Each path is a new rotation, seen through one point. The rows after it are directions, each followed by how far the rotation turns it, in deg/step (0 if it stays put).
Each turn is a multiple of 5 degrees from 10 to 175, or 0.
Each row of a path follows its step; steps can be skipped.
Path 1:
step 0: [ 13  -5  14  -5  -4  11   8 -12  -4  11   4  -1   5  11  21 -12  -4  18
  -3  -1  16   8  -1  -9   8  -1 -17  -2  -1  12   0 -17   1   2 -17]
step 1: [  8   2  16  -5  -7   7   6 -12  14  17  16   1 -15 -10  11 -13   0  14
  14   7 -19   1  -8  -5  -3  -7  -2 -10   0  -4 -16 -10  -1   7   2]
step 2: [ -7  12   0   5  -4  -2   6   4  10   4  19  -1 -13  -4  18  25  -7   9
   5   6 -16 -12  -4  -7  -8  11  -1   6   1 -12   7 -11  -4  19   5]
step 3: [-17   2   2   8  -4   7  -4   4   7  -6  -1  -7 -10  12  13   4 -17  14
  -4  -4  -7 -14   4  22  -4  -1 -12   5  26   2  19   3   2   9  -1]
step 4: [-14   6  11   3  -6  11 -14   1   4  -9  10 -17  -1   2 -10 -12  -4  22
  -6  10  13   3  21   5  -6  -3   5   6  12  12  -5  -1  11   6  14]
step 5: [  1   1  -3  -7 -10   0  -8   6  -8  -1  17  -9  25   4  12   3  -2  25
   6   7  18  13   0   4  -4  10  -6  -2  -6   2 -14 -11  15  -2   0]
step 6: [ -3  -6   3  -1  -5  -1   3 -11   4   1   8 -13   8   9  10  -2   7   8
  34  -4 -17  16 -16  -1   1   4 -14  -5   9  -2  -8   1  11 -13   6]
step 7: [-12   5  17   2  10   3   9  -9  -1   2   6  -7  -4  13  10  14  11   0
  15   3 -13   4   3 -29   0   2  -9  14  -1   8  16  -8   3   5  11]
step 8: [ -6   1  23  -6   7   7   4  -1  -6  15  -3  14   0  20  16   1  -5  16
 -13   2  -7 -11  -1   3  -4  -9 -16   3   2  16  14 -13  -2   3  -1]
step 9: [ -2  11  20   2  -5   5   1   4   3  17  14   9 -10   3 -13  -8  -4  21
  -5   8 -15  -3   0  14  -6  -5  13  -4  13   7 -16 -12  -3   0   8]
step 10: [  4  22  -3  10  -9  -2   6   9  -5   2  25   1   5  -4  -3  22  -8  19
   6  -2   7  -2  -6   7   1  13  12   7  13  -6  -1 -14   8   5   0]
[-3 -1  0  8 -3 -4  3  5  1 -4  2 -2  0 -1 -3  6  1 -2  3  2 -4  6 -6  1
  0  0 -3  4  2 -4  1  0 -5 -1 -6]	90
[-2 -1  5 -2  6 -1  3  1 -7  4  0  4  3  4 -5  4  4 -1  0 -4 -3  4 -4  1
  6 -1  3  2  0  4  0 -4  3 -5  3]	35
[ 4 -6 -2  0  7  4 -1 -2  3  3  3 -2 -1  0  4  4  1 -2  0  1 -7 -1 -2 -2
 -7 -9 -1  2 -4  1  1 -3 -3  0  0]	60
Path 2:
step 0: [ -5   5  22  12  15   0 -12  13  12   7  -5 -14  -5 -11  -9   5   4  -4
   7   9  -4 -10 -15   4  16  -3  -3  -1  -2   3  15  -7  -8   5  -6]
step 1: [ 11 -12  -2   7  -7  11  12  -4  -2   7   3 -22   9   6  -1 -14   3 -10
   2   2  -3   3  -1   5  13  -7  20 -19  15   3   2  -3   2  -9 -12]
step 2: [  5 -12 -12  -9   4   9  -5 -14  11 -19   9   4  -8   0   5   1 -23   2
  -1  -8  -9   7  -1  -1 -11  -9   3 -23  -4   9   0  -5 -11   0   9]
step 3: [-15   9  10   5   6  -7   4  12   1   5  25   4 -12  -1   4  15  -8 -10
  -1   2   1 -12 -12   4  -3   5 -12 -11 -13   0   9   9  -5 -10   5]
step 4: [  6   7   0   8  -6   8  -3   2  -6   3  23  -1  -5  13 -10  -7  12 -10
 -11  -7  -3  -9  -1  -1  -6   6   6   6  14  -9  -4   7  12  -6 -30]
step 5: [  1  -1 -13   2  -4   3  -6  -6  16 -16  -2  -1  -9  -7 -13   9   3   7
 -10  -8 -18  11  12   3  -6 -12  -2  11  26   1  -4   9  -6   4   7]
step 6: [-14   6 -12  -2  -7 -21   8   4   6   1  -8  -1 -28  -1  -1   6  -1   5
   3  20  -4  -6  -1  15  14   6   3   0  -2  -4   9  -2  -2  -3  12]
step 7: [  5  -3   5  -7   8  -6 -14  -7  -2   7  -7  -8  -9  10  -9 -15   4  -8
   0   5   9  -5  10   6   0  10   3 -12  -4 -27  14  -7   4   6 -20]
step 8: [  1 -11   3   4   3  11  -5  -8  10   5  -3 -15   8 -16   5  14  -9 -10
 -10 -22   2  14   6   2   3 -10  -1   0  10 -18   6 -13   7  -3   7]
step 9: [-18 -15  -9  -4 -19   6   9   4   1   3   5  -7  -4   2  -3   3 -17  -1
   2  -2  -5 -13 -22   4   2   0   1  10  -5   7   3 -22  -4  -3  11]
step 10: [-12  -6  12  -7  -9  -2  -3   7   2   0  -2  -9   2  11  -7 -13  -1   4
  -1   3  -8   3 -21   1 -16  10  -9 -18  -6  -8  -3  16 -10   9 -19]
[-1  0  1 -4 -1  2  1 -8 -4 -2 -4 -3 -3  4 -2  6 -1  2  0  5 -4  1 -3 -2
 -4  8 -1 -2  1  5  2  1  3 -1  6]	100
[ 1  1  1  2  0 -4 -1 -7 -3 -9 -3 -1  3  1  5 -1 -5  2 -6 -2  0  2  0  1
 -2 -9 -1  1  1 -1  4  3  2  0 -3]	120
[-11   1  -5  -7  -4  -4  -1   1   4  -5   2  -1   0   0   4   0   0   1
   5   4   4   3   2  -4  -2  -2   0  -2   1   4  -1  -2  -1  -1  -3]	100
[ 2  1  2  4  2 -1  2 -3  1  0 -1 -5 -6  0  2 -9 -1  2  3  4 -2  3  9  0
  2 -2  3 -5 -5 -1  0  1 -2 -2  5]	70
[ 1 -1  0  4  1  2  3  0  3 -4 10 -2 -1  6  2 -1  0 -1 -1 -2  4  1 -4  3
 -5  1 -1  0 -2  5 -8  7 -2  0  2]	45
Path 3:
step 0: [ -4 -12 -14   8 -17  -5  12   5   7 -11  -1  14  16 -11   8   8 -22   5
   7  -6 -12 -18   0  -6  12 -13   5 -11   1 -11  11  -8   5  11  -9]
step 1: [-17 -10  -8   0  -5  10  18   4  23  -4  -1   3  -1 -14  -4  10 -10  14
   6   2 -13   3  11   9   6 -10  13  12  10  12  11  12  -9   4 -16]
step 2: [ -3  -6  -5 -14  -2  17   2  19   2 -16  -3   2   6 -11  -5 -15   1   4
   6  -2  -2   0  -2  -1   6  13  19   2 -10   1  11  16   5   2 -34]
step 3: [  8  -9  -4   7 -33   0   7   6  19  -1   1   2  10  -4 -12  -3   1  -4
 -13  12 -10   1  -4 -20   4  12  19  -4  -5  -4   1   4   2  -6 -18]
step 4: [  3  15  12  -2 -13   4  -2   2  27   4   7  -8   5 -17 -22   6   0   0
  -3  11  -1  11  -8  15   5  17  13   5   4  16   8   5 -11  -8  -4]
step 5: [ 15  16   8  -7 -12   1 -18   6  -1 -15   4  -9   6 -24  -2   2  -2  -6
   8   8  16 -11 -21   5   5   8   8 -10  -1   3   0 -10   4  -1 -18]
step 6: [ -4   1   0  13 -16 -13  -2  -1  20   3   3  -1  -2 -28  -5  10  -9 -13
  -6  12  10 -10  -8 -10   0 -19  -3 -12   2  -3  -7 -18  -2  -4 -10]
step 7: [-28  13   1  -2  15  -2  -1   8  17   3   1   3  -3 -26  -6  18  -7  -7
  -9  -2  10 -14  -3  22   1  -4  -2   7   3   1   3   2   2  -8 -11]
step 8: [-12  -7   0   2  13   2  -4  14  -7  -6  -3  -3  13 -13   9  12 -10 -11
  -5   2   9 -26 -10 -12   0   6   3   9   4  -8   0   5  16   8 -27]
step 9: [-13 -11  -5  14   6  -9  18  10  19  11  10  13  17  -5  -4  11 -22 -14
   3   7  -6  -2   0 -23   1   6   2   2   6  -8  10   4  -1   0  -7]
step 10: [ -1   7   0  -4  12   5  11   7  11  -4   7  12  10  -2   5  16 -20   6
  12  -2  -2  -2  -3  14  13  17  20   7  12  -4   9  20 -11  -9  -7]
[-2  6  7  1 -3  3 -6 -2  2 -3 -3  1 -3 -2 -3  0 -4 -2 -1 -3 -3 -6 -4 -1
 -3 -4 -6 -2 -2  0 -5  1 -2  4  4]	45
[ 2  1  4 -1 -3  0 -2 -1 -2  3  2 -1 11  3 -1  3 -2 -5  1  1 -5  0 -1 -1
 -1  8 -2  1  4  4  5 -2  3  4  5]	70
[ 1 -1 -1  4  2  6 -1 -2 -1 -6 -1  1  0  1  3 -8  1 -8  6  2  2 -1 -1 -7
  0  1 -2  1 -3  0  3 -6  3 -2 -3]	120
[ 0 -5  0 -4  1 -3 -3 -1 -2  0 -2  1 -1 -7  3 -1  2 -4 -2 -1 -4 -3  5  7
  1 -9  0 -2  4  3  5 -6  3  2  0]	55
[ 6 -2  0  0 -4 -2  4  8 -8  2  4  1  2  0 -3 -6  1  0  0 -1  4 -9 -2 -2
  0 -3 -1 -1  0  1 -4  1  1  3 -2]	125
Path 4:
step 0: [ 10   8   4   0   0  18 -11   2 -19  15   4   1  -2   0   9  -9  15 -11
  17   2   5 -18   8  -3  -4   1 -17   8  16  -5  -6  -5  17  -7  10]
step 1: [  4  20   5  16 -19 -10   1 -14 -15 -10   1  10   7 -10  -7  -1   0  17
   3  14  10   4   4  -5  -5  -1 -14   2  -1  12  11   3  17  -5  14]
step 2: [ 19   9  14  14   9  -3  -7 -15  12  -6  22  -8  10 -17  -2 -10  16 -18
  -5   5   3   4  -5   6   1   3  -6  -1  -9   4   2   2 -12  -8  12]
step 3: [  6   5  -6  -8  -8   2 -19   3  -7  12   2  -7   0  -6  -7 -16   9  -4
   9  -7  -1 -12   3  20  15  -5  -1  15   9  14   2   4   2 -29   5]
step 4: [  8  17   8   8   2  -1  -5  10 -18  -1  -8  -4   8  -7   4   5 -14   8
   8   3  17   4  -3 -15 -12   6  -9  16   1  12   0  19  -7 -20   4]
step 5: [ 29  12   6  12  14  -3  -6 -13   2  -1   4  -4   1  -9  15  -9   4 -12
  14  10   6 -10  -5 -10   1 -13  -6  -9  13   5 -11   4  14   4   3]
step 6: [  9  15   6  -2  -7  -3 -12 -15  -1  -4  -6   8  19 -13 -12  -2  11   9
  10 -10   3 -12   0  12  24  11  -9   6   0   7  10   1  20   0   4]
step 7: [  4   4  24   6   8  14  -6  -8 -12   4   7  -1  10  -6   1  -6   9   0
   3   2   6  -2  -5   5 -20  15 -19  20  -6  -3   9  -5 -11 -17  11]
step 8: [ -1  10  -6  19 -11  -3  -3 -12  -9   4   7 -11  -7   3   1 -14  11  -4
  19  12   6  -4   8  -3   1 -23  -8   8  14   5  -6   0   1 -18  16]
step 9: [ 14  26   0   3 -14 -14  -1   6  -7  -6   8  -4  12 -18 -10   5   6 -10
  -7  -5  14   7  -2 -13  14   7  -6   0   1  16   2  11   2  -7  11]
step 10: [ 30   0  12   0  14   9 -15   3  -2   1  10   1   4 -10   5 -16   1  -7
  -8   5   1 -10 -11  11  -8   5  -5  -6   3  14   6   4   9 -25  -4]
[-5  2 -1  4 -4  5  0 -4 -2  0  4  1  2  5  0  0  8  2 -7 -1  0  2  0 -1
  0 -1 -6  1  1 -3  4 -5  1  3  5]	55
[-5 -2  3 -2  3  3 -4  1  2  5 -6 -2 -1  3 -6 -4  4  3 -1  0  0  3  3  3
 -4  5 -2  1  4 -2 -5  6  0 -4  0]	95
[-2 -1  3  5  0 -4 -3 -3  4 -5 -1  4 -2 -3  0  0  3  3  1  1 -1  2 -4 -5
 -4 -6  9  3  4 -2 -3  0 -1  0  5]	110
[-5  1  1  0  1 -4  2 -9  1  6  3 -5 -4 -4 -5  1 -3 -1  0 -3  0  2  2  5
 -1 -2  1  6 -3  3 -1 -6 -5 -1  1]	70
[ 0 -3 -1  4  2  4 -5  7 -3 -2 -4  3 -2  3  4  2 -1  0  4 -1  0 -2  6  3
  0  1  1  7  0  0  3 -7 -7 -2  2]	95
[-1 -2 -1  5  1  3 -4 -3  0  2  3 -7  3  3  0  3  4 -6  4  2 -1 -3  6 -2
  7 -3  6 -2 -3 -4 -3  4  0  2 -1]	125
[ 1 -4 -5 -1 -2 -1 -5 -6  2  0  1 -1 -2  4  2  5 -5  0  0 10  2  2  0 -3
 -4  2 -3  5  0 -3  5  1  3 -4 -4]	110
[ 1 -5 -1 -1 -2 -5 -2  2 -1  2 -5 -4  7 -3 -4  4  2  6  1 -3  4  3  3 -5
 -2  1  0 -2 -7  2  6  2 -2  2  4]	140
